[[  4  13  17  -3   7  17]
 [-53  -3  -6  -4  40 -51]]
|
[[-53  -3  -6  -4  40 -51]
 [  4  13  17  -3   7  17]]

[[ -1   0  18   3  13 -17  -9   2  -5  -8 -17 -12]
 [-12  -2  15 -19 -10 -14   9  -6  -2  -2  21   8]
 [  1  -8  16  51 -23 -14   4  -9  -8  -7  18   7]
 [  9   6  -5   1 -17  24  -8  -2   8  18 -22   7]
 [ 31 -12  14   2  18 -20  -6  10  -6  -1 -11 -13]]
|
[[-12  -2  15 -19 -10 -14   9  -6  -2  -2  21   8]
 [ -1   0  18   3  13 -17  -9   2  -5  -8 -17 -12]
 [  1  -8  16  51 -23 -14   4  -9  -8  -7  18   7]
 [  9   6  -5   1 -17  24  -8  -2   8  18 -22   7]
 [ 31 -12  14   2  18 -20  -6  10  -6  -1 -11 -13]]

[[ 45 -16  31 -21  15 -13 -33  12 -18]
 [ 11   0  45   5 -30  39 -32  42   0]
 [ 22  -3 -19 -11 -39 -39  56   5  -1]]
|
[[ 11   0  45   5 -30  39 -32  42   0]
 [ 22  -3 -19 -11 -39 -39  56   5  -1]
 [ 45 -16  31 -21  15 -13 -33  12 -18]]

[[ 56  -7  23 -29  -6  34   7]
 [ 54   4  19   4 -26  19   7]
 [ -2  25 -10  31 -43 -10  -1]
 [ 38 -20 -44  27 -37 -12  -5]]
|
[[ -2  25 -10  31 -43 -10  -1]
 [ 38 -20 -44  27 -37 -12  -5]
 [ 54   4  19   4 -26  19   7]
 [ 56  -7  23 -29  -6  34   7]]

[[  5 -23  -8  29 -19 -44  30   2  13  16  -3  49   8]
 [-12   0 -16 -26   9  36 -47  -1 -29 -27  41  -8  19]
 [ 14 -14  -7   7 -30 -38   8  13   7 -33  25  51  25]
 [ 17  -8  14  31 -14 -45  44   5  32  24 -31  31  -7]
 [ 21  -7  10  25 -28 -51  32  14  28 -10  -8  40   9]]
|
[[-12   0 -16 -26   9  36 -47  -1 -29 -27  41  -8  19]
 [  5 -23  -8  29 -19 -44  30   2  13  16  -3  49   8]
 [ 14 -14  -7   7 -30 -38   8  13   7 -33  25  51  25]
 [ 17  -8  14  31 -14 -45  44   5  32  24 -31  31  -7]
 [ 21  -7  10  25 -28 -51  32  14  28 -10  -8  40   9]]

[[ 47 -42  -3 -38  -8  11]
 [  8  32  31 -42  40 -43]
 [ 40  23   9 -34 -23  -1]
 [ 26  25 -27  33  14 -26]]
|
[[  8  32  31 -42  40 -43]
 [ 26  25 -27  33  14 -26]
 [ 40  23   9 -34 -23  -1]
 [ 47 -42  -3 -38  -8  11]]

[[ 57 -11  -7]
 [  0 -10 -21]
 [-21   1 -19]
 [ 16  25   8]]
|
[[-21   1 -19]
 [  0 -10 -21]
 [ 16  25   8]
 [ 57 -11  -7]]

[[-20 -12  31 -59]
 [ 27   5 -14  -6]
 [ 11  24   9 -59]
 [ -1   0 -11  56]
 [  1  23  20 -61]
 [ 17 -13 -25  56]
 [-27  -9  32 -42]
 [  0  17   4 -54]
 [ 10  -8 -19  61]
 [  4  18   0 -43]
 [ -2  14  16 -46]]
|
[[-27  -9  32 -42]
 [-20 -12  31 -59]
 [ -2  14  16 -46]
 [ -1   0 -11  56]
 [  0  17   4 -54]
 [  1  23  20 -61]
 [  4  18   0 -43]
 [ 10  -8 -19  61]
 [ 11  24   9 -59]
 [ 17 -13 -25  56]
 [ 27   5 -14  -6]]
---
[[  0  -5  -8 -10   3  -8  20   9]
 [ 19  14  16  12  -2  16 -12  23]
 [ 11 -10 -14  44   3  -7  -5  -5]
 [  7   6 -11 -13  -6   8 -33   9]
 [-11 -24 -18  -5  13 -23  17  20]
 [-13 -12  10   1 -10  -8  -7  -8]
 [  0   4 -12  -6  -3  14  -4  -2]
 [ -3  -4 -10  -5   8  -1  14  -2]
 [ 17  -8  -1 -14  12   5  -3 -22]
 [-21 -22  15  14 -12 -15  -9 -17]
 [  5 -11  11  -8  13  -9   3 -24]]
|
[[  9   0  -5  -8 -10   3  -8  20]
 [ 23  19  14  16  12  -2  16 -12]
 [ -5  11 -10 -14  44   3  -7  -5]
 [  9   7   6 -11 -13  -6   8 -33]
 [ 20 -11 -24 -18  -5  13 -23  17]
 [ -8 -13 -12  10   1 -10  -8  -7]
 [ -2   0   4 -12  -6  -3  14  -4]
 [ -2  -3  -4 -10  -5   8  -1  14]
 [-22  17  -8  -1 -14  12   5  -3]
 [-17 -21 -22  15  14 -12 -15  -9]
 [-24   5 -11  11  -8  13  -9   3]]

[[-35 -40  27   7   3 -19 -23  -6  -6 -15 -19  43]
 [-18 -39   9  39   4   2  28 -14   8   6 -12  21]
 [ -8 -49  12  -4  14  -6  -5  -3 -13  10  -6  30]
 [-10 -51   9  27  16   3  27 -15  15  12 -14  10]
 [-13 -39  -9  29  11   7 -15 -17 -18  42  13  19]]
|
[[ 43 -35 -40  27   7   3 -19 -23  -6  -6 -15 -19]
 [ 21 -18 -39   9  39   4   2  28 -14   8   6 -12]
 [ 30  -8 -49  12  -4  14  -6  -5  -3 -13  10  -6]
 [ 10 -10 -51   9  27  16   3  27 -15  15  12 -14]
 [ 19 -13 -39  -9  29  11   7 -15 -17 -18  42  13]]

[[ 11 -17  19  21 -42 -34  -2]
 [ 54 -30 -58 -12 -50  15 -35]]
|
[[ -2  11 -17  19  21 -42 -34]
 [-35  54 -30 -58 -12 -50  15]]

[[-24  28  -5  43  14 -20   1  10  28 -21  20  16 -47]
 [ -6  45   0  23   5 -28  50  23 -47  -5 -32  -3  42]
 [-17  34  -3  35  10 -23  20  15  -1 -15   0   9 -13]
 [ -1 -26  -2  -7  -1  15 -36 -15  40  -1  28   6 -41]]
|
[[-47 -24  28  -5  43  14 -20   1  10  28 -21  20  16]
 [ 42  -6  45   0  23   5 -28  50  23 -47  -5 -32  -3]
 [-13 -17  34  -3  35  10 -23  20  15  -1 -15   0   9]
 [-41  -1 -26  -2  -7  -1  15 -36 -15  40  -1  28   6]]

[[  3   2   2   0   0  -1  -1   2   1  -1]
 [ 14 -19   5 -24 -37  18  12  -2   6 -51]]
|
[[ -1   3   2   2   0   0  -1  -1   2   1]
 [-51  14 -19   5 -24 -37  18  12  -2   6]]

[[ 45 -18  -9 -25  30]
 [ 38  12  16 -43 -17]
 [  8  31  33 -32 -27]
 [-22  36 -34  -7 -31]
 [ 31   9 -29 -33 -31]
 [ 20 -29  33  23  33]
 [-40 -16 -12  41  16]
 [ 24  -1 -55   4  16]
 [ 49   0   2   2  39]]
|
[[ 30  45 -18  -9 -25]
 [-17  38  12  16 -43]
 [-27   8  31  33 -32]
 [-31 -22  36 -34  -7]
 [-31  31   9 -29 -33]
 [ 33  20 -29  33  23]
 [ 16 -40 -16 -12  41]
 [ 16  24  -1 -55   4]
 [ 39  49   0   2   2]]

[[  4  -1  -1 -11 -25  -1   0   6 -24   1   0  28   9]
 [ -3   1   2 -28 -22   1  -1  16 -20   1  -1  40  -6]
 [ 13   3   8   6  13  11   6 -28  12   2   1  25   3]
 [-12   0  -4  16 -29  -3  -2  -2 -21  -3  -1 -52   2]
 [  5   0   3  -6  -6   3   2  57  -6   4  -1 -17   8]
 [ -8  -3  -4 -50  -8  -6  -2   1  -2   1   0  31   9]
 [ 13   2   6  30   5   9   4  15   5   6   0   1  42]]
|
[[  9   4  -1  -1 -11 -25  -1   0   6 -24   1   0  28]
 [ -6  -3   1   2 -28 -22   1  -1  16 -20   1  -1  40]
 [  3  13   3   8   6  13  11   6 -28  12   2   1  25]
 [  2 -12   0  -4  16 -29  -3  -2  -2 -21  -3  -1 -52]
 [  8   5   0   3  -6  -6   3   2  57  -6   4  -1 -17]
 [  9  -8  -3  -4 -50  -8  -6  -2   1  -2   1   0  31]
 [ 42  13   2   6  30   5   9   4  15   5   6   0   1]]

[[ -7 -32 -28  -4]
 [ -2   3 -14  -4]
 [ -4 -51  -8  -4]
 [ -5  16 -29  -9]
 [ -3 -36  -1  -1]
 [ -4 -20  34  -7]
 [ -6  -4  11 -11]
 [ -4 -20  18  -2]
 [ -2   3  -7  -4]
 [ -3 -32   6  -6]]
|
[[ -4  -7 -32 -28]
 [ -4  -2   3 -14]
 [ -4  -4 -51  -8]
 [ -9  -5  16 -29]
 [ -1  -3 -36  -1]
 [ -7  -4 -20  34]
 [-11  -6  -4  11]
 [ -2  -4 -20  18]
 [ -4  -2   3  -7]
 [ -6  -3 -32   6]]

[[  3  -8 -23  -1  -3   1  -3  -4  41 -31]
 [  1 -28 -46   0 -29   2 -22 -20  -5 -23]
 [  4  12 -28   6  20   0  15  10  53 -10]
 [ -1  -7  39  -1 -12  -2  -9  -7  31 -46]
 [ -1   9 -21   0  12   2  11   9 -14  21]
 [ -2 -16 -17   8 -12   0 -13 -11 -41  53]
 [ -7  -8 -26  -5  -7  -1  -6  -4 -35  41]]
|
[[-31   3  -8 -23  -1  -3   1  -3  -4  41]
 [-23   1 -28 -46   0 -29   2 -22 -20  -5]
 [-10   4  12 -28   6  20   0  15  10  53]
 [-46  -1  -7  39  -1 -12  -2  -9  -7  31]
 [ 21  -1   9 -21   0  12   2  11   9 -14]
 [ 53  -2 -16 -17   8 -12   0 -13 -11 -41]
 [ 41  -7  -8 -26  -5  -7  -1  -6  -4 -35]]
